Small tables with named rows and columns. After each table, cells are looked up by row and column.

tizaz =
	kimame	vasa	bunore	vof
mufo	123	73	114	116
kud	139	36	162	123
batenev	151	62	41	116
nis	108	137	89	107
niza	139	118	2	89
sev	139	14	190	134
dalak	139	47	111	116
vuza	101	62	225	128
gimugav	139	110	6	92
dof	139	66	19	104
vigapun	75	110	170	116
mibisan	139	62	111	116
bot	151	11	118	116

What is the vof of nis in tizaz? 107
What is the kimame of sev in tizaz? 139
What is the bunore of mufo in tizaz? 114
What is the bunore of mibisan in tizaz? 111
What is the vof of gimugav in tizaz? 92
What is the vasa of dof in tizaz? 66
What is the vasa of gimugav in tizaz? 110
What is the bunore of dalak in tizaz? 111
What is the vasa of mibisan in tizaz? 62
What is the vof of batenev in tizaz? 116
What is the vof of vuza in tizaz? 128
What is the kimame of dalak in tizaz? 139
What is the kimame of niza in tizaz? 139
What is the bunore of niza in tizaz? 2
What is the vasa of kud in tizaz? 36
What is the vof of bot in tizaz? 116
What is the vof of mufo in tizaz? 116
What is the kimame of gimugav in tizaz? 139
What is the vof of dof in tizaz? 104
Which row has the largest vasa? nis

lov:
|  | likib | rom | vivapat | nezigop | lenal | sep | sesob | leb | bizim |
|---|---|---|---|---|---|---|---|---|---|
| rano | -0.350 | -0.383 | 0.114 | -0.420 | -0.214 | -0.118 | -0.135 | -0.015 | -0.041 |
| zeg | -0.027 | -0.007 | -0.066 | -0.061 | 0.040 | -0.019 | 0.081 | -0.071 | 0.096 |
| kog | -0.221 | 0.069 | 0.360 | 0.405 | -0.027 | -0.143 | -0.815 | 0.709 | -0.674 |
| pumede | -0.012 | -0.117 | -0.118 | -0.322 | 0.010 | -0.296 | -0.018 | 0.261 | 0.690 |
| zov | 0.009 | 0.004 | -0.111 | -0.069 | 0.030 | 0.019 | 0.172 | -0.124 | 0.133 |
| topuzov | -0.127 | 0.051 | 0.142 | 0.166 | 0.004 | -0.063 | -0.349 | 0.342 | -0.298 |
| rarofet | -0.010 | -0.034 | -0.028 | -0.037 | -0.008 | -0.022 | 0.000 | 0.016 | 0.002 |
| guseti | 0.011 | -0.011 | -0.093 | -0.100 | 0.011 | 0.000 | 0.194 | -0.154 | 0.193 |
| ruraz | 0.149 | 0.102 | -0.063 | 0.100 | 0.094 | 0.053 | 0.046 | -0.003 | 0.017 |
| fasem | -0.111 | 0.030 | 0.169 | 0.203 | -0.014 | -0.093 | -0.384 | 0.370 | -0.304 |
| paz | 0.370 | 0.317 | -0.180 | 0.352 | 0.233 | 0.152 | 0.117 | -0.001 | 0.038 |
| vid | -0.031 | 0.013 | -0.065 | -0.051 | 0.016 | 0.025 | 0.057 | -0.065 | 0.093 |
| gef | -0.018 | 0.012 | 0.023 | -0.036 | -0.023 | 0.031 | -0.031 | -0.030 | -0.116 |
| zomit | 0.058 | -0.023 | -0.219 | -0.224 | 0.048 | 0.069 | 0.444 | -0.342 | 0.417 |

fasem, lenal -> -0.014
rarofet, sesob -> 0.000
topuzov, lenal -> 0.004
zov, nezigop -> -0.069
gef, sep -> 0.031
vid, sesob -> 0.057
paz, leb -> -0.001
ruraz, bizim -> 0.017
Which row has the largest rom? paz

peg =
|  | dumekeb | peb | metizok | kef | tig | kezaris | lisizo | nabu | sof | todez |
|---|---|---|---|---|---|---|---|---|---|---|
| fevarud | 0.30 | 0.40 | 0.32 | 0.48 | 0.54 | 0.27 | 0.24 | 0.70 | 0.47 | 0.45 |
| zak | 0.35 | 0.34 | 0.42 | 0.36 | 0.47 | 0.24 | 0.38 | 0.44 | 0.44 | 0.43 |
| pemit | 0.31 | 0.26 | 0.40 | 0.38 | 0.42 | 0.36 | 0.26 | 0.40 | 0.39 | 0.27 |
| nez | 0.37 | 0.41 | 0.38 | 0.39 | 0.41 | 0.26 | 0.37 | 0.37 | 0.34 | 0.43 |
| larini | 0.33 | 0.20 | 0.48 | 0.39 | 0.39 | 0.16 | 0.33 | 0.31 | 0.48 | 0.27 |
| gumo | 0.39 | 0.44 | 0.34 | 0.28 | 0.37 | 0.25 | 0.52 | 0.41 | 0.45 | 0.54 |
| kebav | 0.42 | 0.56 | 0.30 | 0.21 | 0.31 | 0.62 | 0.49 | 0.31 | 0.16 | 0.48 |
| nesazi | 0.36 | 0.33 | 0.32 | 0.23 | 0.28 | 0.52 | 0.42 | 0.27 | 0.33 | 0.32 |
| vefizat | 0.28 | 0.44 | 0.26 | 0.42 | 0.67 | 0.35 | 0.27 | 0.97 | 0.58 | 0.58 |
| fen | 0.26 | 0.37 | 0.31 | 0.45 | 0.65 | 0.35 | 0.20 | 0.85 | 0.53 | 0.46 |
| punate | 0.43 | 0.78 | 0.26 | 0.23 | 0.61 | 0.36 | 0.62 | 0.75 | 0.38 | 0.92 |
| lis | 0.24 | 0.21 | 0.48 | 0.42 | 0.62 | 0.48 | 0.12 | 0.64 | 0.41 | 0.21 |

todez of gumo is 0.54
nabu of larini is 0.31
metizok of lis is 0.48
nabu of pemit is 0.40
lisizo of gumo is 0.52
kef of nez is 0.39
kef of fen is 0.45
dumekeb of fen is 0.26
metizok of kebav is 0.30
peb of larini is 0.20
kef of vefizat is 0.42
kef of gumo is 0.28
dumekeb of nesazi is 0.36
todez of fevarud is 0.45
metizok of larini is 0.48
dumekeb of punate is 0.43
todez of larini is 0.27
dumekeb of zak is 0.35
dumekeb of pemit is 0.31
dumekeb of lis is 0.24

miz:
|  | lil | guzugi | ripubo | gav | gev | gegi |
|---|---|---|---|---|---|---|
| zuveli | 434 | 273 | 332 | 285 | 417 | 286 |
| rin | 552 | 612 | 567 | 599 | 259 | 703 |
| vem | 559 | 666 | 468 | 574 | 201 | 637 |
| lep | 552 | 314 | 377 | 301 | 630 | 214 |
| venad | 516 | 732 | 756 | 811 | 545 | 803 |
| govilos | 392 | 764 | 878 | 905 | 727 | 863 |
| tolam | 505 | 782 | 698 | 786 | 737 | 683 |
| sevi | 450 | 247 | 280 | 221 | 428 | 195 |
| padinag | 438 | 209 | 246 | 196 | 382 | 195 |
| fam | 500 | 716 | 689 | 718 | 605 | 725 |

zuveli, gegi => 286
vem, guzugi => 666
venad, gegi => 803
fam, lil => 500
zuveli, gev => 417
padinag, guzugi => 209

puzi.csv
,ket,pum,bine,kap
pidu,0.5,0.2,0.6,0.6
fot,0.8,0.7,0.5,0.6
dazub,0.4,0.7,0.7,0.5
lam,0.3,0.6,0.7,0.6
tuv,0.5,0.4,0.6,0.7
lirusap,0.7,0.7,0.5,0.5
voka,0.5,0.3,0.6,0.6

kap of tuv is 0.7
pum of voka is 0.3
bine of lirusap is 0.5
kap of fot is 0.6
ket of fot is 0.8
pum of lirusap is 0.7
bine of pidu is 0.6
ket of lirusap is 0.7
ket of lam is 0.3
ket of voka is 0.5
kap of lirusap is 0.5
pum of fot is 0.7
bine of tuv is 0.6
pum of dazub is 0.7
ket of dazub is 0.4
pum of lam is 0.6

kigate.csv
,gir,zamiruk,tis,zeve,mar,robanat,pimoru,gonagal
ropok,40433,38609,45437,41098,40543,44200,44560,32590
neno,39593,38558,41768,42462,41259,42631,44611,45923
rikoma,40080,41426,41834,42100,39159,41813,44248,45365
kovel,39047,44623,42563,42476,41943,42600,42808,43205
baz,42432,42102,44421,43069,45071,43824,43747,36693
sebato,40566,41574,40525,43237,42059,42454,43863,51004
dibozun,42806,36564,42929,43279,45006,43716,44560,43384
takobu,32624,50454,32391,40157,23757,35517,43065,79605
bis,40293,42108,43151,42876,43328,43634,43390,40497
vedile,44979,38378,48149,42627,48045,46433,43316,25093
savezek,40198,47372,42104,42572,40755,42362,41186,45746
tedi,38403,34643,44700,40262,38698,45344,44905,35780
resabi,39532,36070,44726,39563,35605,44346,45497,35633

dibozun, zamiruk => 36564
vedile, robanat => 46433
rikoma, mar => 39159
tedi, gonagal => 35780
savezek, zeve => 42572
neno, gir => 39593
dibozun, zeve => 43279
tedi, gir => 38403
Row with the largest tis: vedile

